Here are some points, one per row:
(1 -13 -14 -21 30 29 -16 -4 -3 14 -3 -32 -25 -8 -28 -3 -13 1
 14 0 2 2 3 6 37 -8 86 -42 -16 -38 50 18)
(7 11 28 -6 4 17 20 -43 27 -16 0 39 8 13 -21 -10 -28 4
 -71 -22 -44 11 -13 -33 -14 12 -6 -16 25 46 -5 33)
(68 24 16 2 -6 -2 8 39 19 -33 -31 -37 -15 11 75 -22 6 24
 4 -14 -14 -9 -15 6 -4 -10 -17 -10 23 2 31 5)
(-14 24 8 6 -32 -14 -2 -24 -2 -2 25 7 17 -31 33 1 -24 -29
 -4 -7 29 44 -8 -41 -15 39 28 -15 15 -34 35 -6)
(8 66 -10 24 -1 -11 7 -46 -16 25 11 0 21 81 22 -4 -12 40
 17 17 -2 -9 -9 -8 -16 5 23 12 41 -2 -7 2)
(13 -36 9 3 26 -11 10 -14 -9 21 -3 7 17 14 4 -21 9 3
 30 -2 8 -28 22 28 -22 10 24 -16 14 1 -11 -9)
(-13 -26 -22 21 -9 13 -14 -3 17 21 16 58 -16 23 11 -28 11 -4
 31 -17 -43 89 -10 -2 19 -10 -1 16 -49 22 -8 -6)
(15 -2 34 12 -24 -34 -8 -2 -3 -4 -4 14 13 21 -19 -39 -43 18
 24 23 -27 -18 17 -13 -6 -36 -12 -62 -17 -12 -5 -54)
(-8 34 10 -26 -47 3 8 15 -5 -11 -8 12 5 -17 -8 12 9 -12
 -6 -4 -8 0 5 127 -20 1 50 -21 26 3 12 14)
(8 -10 43 -36 -9 75 25 -37 21 -5 11 -11 -1 26 -7 21 -24 22
 -24 -1 39 23 5 -31 12 -30 0 11 2 10 9 -13)
(28 13 -6 -18 -13 -11 -42 -31 17 11 4 -14 -5 8 -19 3 0 -1
 18 3 38 1 -26 23 -26 8 -42 6 1 5 6 17)
(23 5 -4 -30 -4 17 -27 15 -12 20 -14 -12 14 11 2 25 8 -5
 -29 -9 -31 -8 -78 -5 92 5 24 19 22 -10 -16 -20)
(-19 -13 12 -18 -17 -18 2 23 0 10 -44 -4 27 -4 8 -8 15 15
 -1 7 5 20 -9 -4 31 -8 -7 41 2 52 5 5)
(-9 -6 34 19 43 -6 0 63 -28 -9 -2 -6 -20 -15 6 49 4 38
 -10 13 -12 19 30 -22 -15 8 -3 -6 11 -17 -10 -20)
(-27 6 15 12 -3 23 10 5 0 -24 6 -11 -21 68 -29 10 32 3
 -14 17 22 -10 25 -15 14 -2 20 -4 -7 -73 -15 -19)
(-32 7 4 9 -25 3 -3 60 -26 -8 -6 -83 18 8 -20 -7 7 14
 -14 -6 22 11 7 -27 -16 -7 -36 11 -27 -3 -15 6)
(11 39 -12 4 7 -21 -23 -15 4 4 28 -10 -10 6 9 31 -21 -11
 -8 -16 -14 15 35 29 9 -57 -2 10 8 14 -25 16)
(10 -42 3 3 37 8 47 -9 -8 -23 -42 -14 40 -5 -19 26 -15 -48
 -18 -17 -20 -27 -31 10 -76 6 -10 20 4 -8 -8 -17)
(16 39 -3 18 -57 12 43 -9 -27 3 5 13 -35 -13 45 6 55 8
 32 -2 2 -15 1 -10 -45 18 -10 8 -29 10 -6 -30)
(-34 -22 -38 39 -7 -6 -22 -11 17 -38 12 73 7 -2 -9 -15 -5 20
 7 -17 49 -13 12 31 35 13 -17 1 35 -38 7 9)
(-28 13 -8 -36 45 -17 58 -35 37 -60 2 -29 -17 -22 -45 -7 15 20
 31 19 -38 -5 -10 -33 43 20 -16 -36 23 7 5 1)
(54 24 1 -55 16 7 13 65 -17 -16 20 16 8 -12 27 -33 9 -20
 3 14 -5 -24 26 -26 11 18 -25 9 -11 -24 -2 19)
(-18 5 -15 -5 -7 -9 -44 -23 -2 -4 -3 -17 -27 60 -16 -3 -41 -69
 21 -17 -26 9 -23 23 0 3 -28 -4 -8 -3 -1 -31)
(-59 -3 -49 -23 -21 12 -19 9 37 -3 -37 -52 30 16 -25 -7 35 17
 -6 -39 6 10 52 -24 -1 29 24 -8 -9 -20 -71 9)
(8 -17 7 -24 -9 22 -5 -4 4 2 -28 45 6 -8 -6 16 19 8
 -29 -4 -10 -53 33 17 12 -28 -48 -30 4 -10 -2 -14)
(-2 -22 27 53 -14 -11 -42 -6 -2 24 -8 -25 13 -53 -6 13 15 13
 11 -18 -2 -41 11 12 -10 10 8 -25 0 19 -15 15)
(-1 -12 -19 -27 35 18 1 -9 31 -14 12 -23 9 -15 81 -49 44 -12
 19 2 -20 36 21 11 -22 -18 -7 -13 23 10 -2 13)
(11 20 18 22 -4 17 -34 -5 15 -5 12 -12 4 -58 19 7 -37 1
 -14 -56 -11 21 2 7 16 -11 -13 4 -24 4 -3 -5)
(12 -32 1 4 -52 -19 16 -6 -6 1 19 3 21 -10 1 9 -2 -38
 -35 31 -14 34 40 -9 8 19 20 19 1 -32 18 -1)
(7 18 -12 -25 14 -11 4 -13 11 -10 -10 8 14 27
 15 23 10 23 -49 36 -10 23 13 34 13 69 12 -18
 -113 16 16 -30)
(53 -9 35 -8 -32 -21 18 2 22 -8 7 0 -15 11 15 -73 51 -3
 -52 13 18 -25 -1 25 10 -2 1 4 11 -9 -4 14)
(33 -15 2 3 7 18 -33 -14 -58 -45 25 16 19 -3 7 3 11 -2
 16 -7 -17 -12 -16 2 4 26 -3 13 -2 -8 -44 -27)
(-10 0 16 -6 -40 14 35 -19 -18 -39 -1 -14 -6 -29 -4 13 6 13
 29 43 1 24 -10 -26 3 -13 1 -39 20 28 -4 54)
(-17 1 -33 -17 9 -19 25 -27 -23 2 -14 -8 39 -25 26 -3 -6 22
 -19 -29 9 2 19 -7 -24 -18 5 5 -9 0 7 -5)
(-20 23 13 1 18 -4 11 -15 5 32 1 15 18 -8 -1 32 45 6
 36 -11 -33 23 -40 -13 7 -3 -38 -27 -5 -90 18 36)
(19 13 1 5 -1 -8 -49 11 -7 -18 17 20 28 -2 -59 -2 31 -6
 -16 13 -5 26 23 12 25 -20 -8 24 -1 -1 -2 -26)
(-60 5 8 2 -17 -17 32 2 -13 -3 -39 -27 -2 17 -3 21 5 37
 -22 -35 -10 -3 48 -2 -26 28 26 15 -33 2 -11 -11)
(9 0 -48 -16 -18 9 -12 -39 -40 19 1 4 8 -4 26 13 -43 9
 -8 -12 1 -21 -5 17 26 -47 -2 -14 -30 -3 -13 -4)
(47 -20 -12 61 -9 -25 -24 -24 7 -5 43 -15 -22 -18 6 13 10 7
 -6 -14 -1 -30 -5 -23 20 -3 -3 11 -26 4 -17 29)
(-19 21 11 -2 3 -15 -21 13 20 4 15 -3 31 -12 1 29 -3 -50
 0 45 14 -17 -17 -20 4 -16 -7 -42 -21 15 -18 -13)
(18 -23 18 0 -15 -4 -32 3 15 -19 -32 38 -16 -15 -15 6 -7 31
 29 -32 6 -28 -23 -33 18 4 50 12 -11 21 -1 1)
(-2 -32 -2 1 -14 45 18 1 22 -14 -7 -10 11 10 -1 10 -33 -4
 67 -10 30 -11 -4 36 -17 9 -31 10 -1 0 11 -25)
(-32 -29 14 12 -31 -26 15 37 1 -8 13 6 4 16 23 -26 13 -27
 10 -2 14 -30 -15 0 30 17 -10 -17 -32 35 30 -4)
(-24 20 -16 0 45 -16 37 27 -4 19 23 2 -38 25 -15 17 -35 -4
 -7 1 18 -8 3 13 30 8 -31 -25 29 44 -5 38)
(43 12 19 40 12 2 -42 -1 3 -19 -15 9 20 4 -12 5 -37 22
 15 1 18 31 -26 13 19 37 -11 -5 26 -10 -10 -12)
(-23 -13 58 -104 18 -32 6 0 9 27 47 0 -4 -18
 17 13 -14 14 15 -23 41 16 21 3 4 21 1 18
 13 5 -62 -21)
(7 -78 33 -9 -1 -20 6 13 -42 24 -18 20 -6 61 22 10 -27 4
 -6 -3 -19 19 9 -9 -30 8 13 -8 -10 -43 -19 65)
(14 21 -7 -4 3 3 30 -16 31 5 -30 23 -9 -35 -15 -15 -21 -40
 29 33 -38 -22 13 -5 -1 -29 35 46 -24 11 -25 -1)
(20 35 -18 -8 0 17 -4 35 21 21 42 -11 18 -11 -14 -12 -25 9
 22 -9 -14 -30 -3 -12 -25 2 34 21 -3 -10 35 10)
(20 -22 -24 5 15 -18 1 17 4 22 12 4 -19 -5 3 -14 -7 -4
 -26 18 -26 -1 -33 20 -19 -6 5 -2 28 1 14 -23)
(-16 13 19 -3 66 -6 24 -35 -2 -15 -16 -1 -2 -8 -24 -10 10 15
 13 2 8 -12 -22 19 11 -21 -14 47 -63 -13 17 50)
(13 19 -19 -8 3 15 -6 -4 -71 9 -24 14 2 21 -37 -39 -2 -32
 11 0 28 6 26 -9 -2 -5 -10 0 -7 68 7 9)
(3 -9 3 25 33 5 -52 -6 25 5 18 -29 -2 21 19 19 29 15
 -21 23 -2 8 27 10 -19 7 -16 -3 -14 42 14 -2)
(-13 8 12 -36 -1 14 -42 -20 -24 10 13 4 -33 -40 -42 -32 13 21
 -14 7 1 -5 -60 -4 -62 16 4 -13 4 3 -4 9)
(-30 15 11 -7 -6 44 -6 31 22 -12 -3 22 -18 2 58 -45 -17 -16
 -35 7 -14 -59 21 -19 3 6 -16 -2 -6 7 17 36)
(3 -20 5 -17 -49 3 48 -8 2 13 0 -40 -14 -3 -54 31 4 38
 26 1 -45 12 19 -12 38 -25 -48 13 35 0 63 10)
(-46 -34 -21 -3 -13 12 -43 -27 18 17 0 -13 -26 -17 33 1 -41 0
 -2 90 2 -8 -35 4 -13 -1 -8 23 5 -9 -20 -7)
(-50 -17 0 24 12 -8 -3 -21 -10 1 -16 7 13 19 38 30 15 8
 -5 15 18 -23 -7 -17 18 -15 46 38 33 24 19 -15)
(19 -10 -34 17 11 3 18 -27 -28 -10 -21 -16 -40 -17 8 7 -12 -23
 -22 -26 12 12 -5 16 10 -16 -12 7 -4 -21 -3 -24)
(11 9 -15 12 15 -9 -2 -7 24 16 -38 31 -18 -15 -35 2 27 -10
 -23 -26 44 36 -17 -36 -29 -29 9 -27 1 3 1 -36)
(6 39 28 72 10 7 -8 5 -2 -7 -55 11 -7 -4 -11 15 3 -59
 22 6 2 25 11 14 7 15 7 4 30 2 -27 19)
(41 -19 -105 21 -6 7 13 -4 -5 18 -9 10 -2 -17
 16 7 -15 -14 0 11 19 2 -12 -19 1 25 -3 -12
 19 4 -38 0)
(29 -12 37 -8 19 -1 21 45 16 -18 1 -29 3 35 25 -26 27 -37
 7 -13 42 -7 -14 16 -12 -29 45 -8 0 -3 6 22)
(18 -7 9 28 4 24 26 9 5 97 8 25 9 -33 -16 0 -14 19
 10 39 40 43 -5 34 22 10 -5 9 -13 6 -3 -11)
(-12 -5 -62 25 -2 -7 3 61 -1 -53 71 36 3 -4 -15 21 -17 24
 -1 4 1 8 -44 14 -39 -50 20 15 -10 1 -22 -12)
(-54 8 21 0 27 -8 -29 7 -40 -11 -17 7 1 -31 10 -41 13 -10
 1 11 -7 19 9 -7 -7 -7 -21 19 35 -19 30 -24)
(41 -1 -22 -46 11 -4 -37 30 9 2 4 23 -13 23 13 43 51 -24
 17 4 14 -21 31 -31 -37 7 -18 5 10 19 52 13)
(-36 -20 22 11 32 3 62 -35 -18 5 85 -23 -12 -10 -40 1 2 -10
 -4 -23 -38 -12 -3 -17 18 9 -1 -4 31 26 29 9)
(-21 21 4 34 -7 11 13 37 22 65 12 13 -5 17 -7 -29 19 -6
 -5 -24 -21 -24 -6 -2 5 17 -3 12 24 -18 -1 -31)
(-19 21 -14 -1 -3 -61 9 17 11 1 -45 -23 -2 -16 -30 8 -45 22
 -10 -2 20 -12 16 -10 -17 18 -3 18 3 -9 15 3)
These points spread out most along one direction. Take the direction at right angles to it along which they spread out most. Go by this last direction. Where along it does each point below lie, from 0 to 99? 50 is the average, and the first point above lies past it. One standard deviation of the points above along it is 16.
(11 39 -12 4 7 -21 -23 -15 4 4 28 -10 -10 6 9 31 -21 -11
 -8 -16 -14 15 35 29 9 -57 -2 10 8 14 -25 16) 58
(1 -13 -14 -21 30 29 -16 -4 -3 14 -3 -32 -25 -8 -28 -3 -13 1
 14 0 2 2 3 6 37 -8 86 -42 -16 -38 50 18) 62
(13 19 -19 -8 3 15 -6 -4 -71 9 -24 14 2 21 -37 -39 -2 -32
 11 0 28 6 26 -9 -2 -5 -10 0 -7 68 7 9) 48
(7 11 28 -6 4 17 20 -43 27 -16 0 39 8 13 -21 -10 -28 4
 -71 -22 -44 11 -13 -33 -14 12 -6 -16 25 46 -5 33) 60
(41 -19 -105 21 -6 7 13 -4 -5 18 -9 10 -2 -17
 16 7 -15 -14 0 11 19 2 -12 -19 1 25 -3 -12
 19 4 -38 0) 58
(-13 8 12 -36 -1 14 -42 -20 -24 10 13 4 -33 -40 -42 -32 13 21
 -14 7 1 -5 -60 -4 -62 16 4 -13 4 3 -4 9) 57
(18 -7 9 28 4 24 26 9 5 97 8 25 9 -33 -16 0 -14 19
 10 39 40 43 -5 34 22 10 -5 9 -13 6 -3 -11) 69
(-30 15 11 -7 -6 44 -6 31 22 -12 -3 22 -18 2 58 -45 -17 -16
 -35 7 -14 -59 21 -19 3 6 -16 -2 -6 7 17 36) 14
(-19 -13 12 -18 -17 -18 2 23 0 10 -44 -4 27 -4 8 -8 15 15
 -1 7 5 20 -9 -4 31 -8 -7 41 2 52 5 5) 46
(-17 1 -33 -17 9 -19 25 -27 -23 2 -14 -8 39 -25 26 -3 -6 22
 -19 -29 9 2 19 -7 -24 -18 5 5 -9 0 7 -5) 52
(29 -12 37 -8 19 -1 21 45 16 -18 1 -29 3 35 25 -26 27 -37
 7 -13 42 -7 -14 16 -12 -29 45 -8 0 -3 6 22) 10
(54 24 1 -55 16 7 13 65 -17 -16 20 16 8 -12 27 -33 9 -20
 3 14 -5 -24 26 -26 11 18 -25 9 -11 -24 -2 19) 6
(47 -20 -12 61 -9 -25 -24 -24 7 -5 43 -15 -22 -18 6 13 10 7
 -6 -14 -1 -30 -5 -23 20 -3 -3 11 -26 4 -17 29) 54
(8 66 -10 24 -1 -11 7 -46 -16 25 11 0 21 81 22 -4 -12 40
 17 17 -2 -9 -9 -8 -16 5 23 12 41 -2 -7 2) 55
(23 5 -4 -30 -4 17 -27 15 -12 20 -14 -12 14 11 2 25 8 -5
 -29 -9 -31 -8 -78 -5 92 5 24 19 22 -10 -16 -20) 61
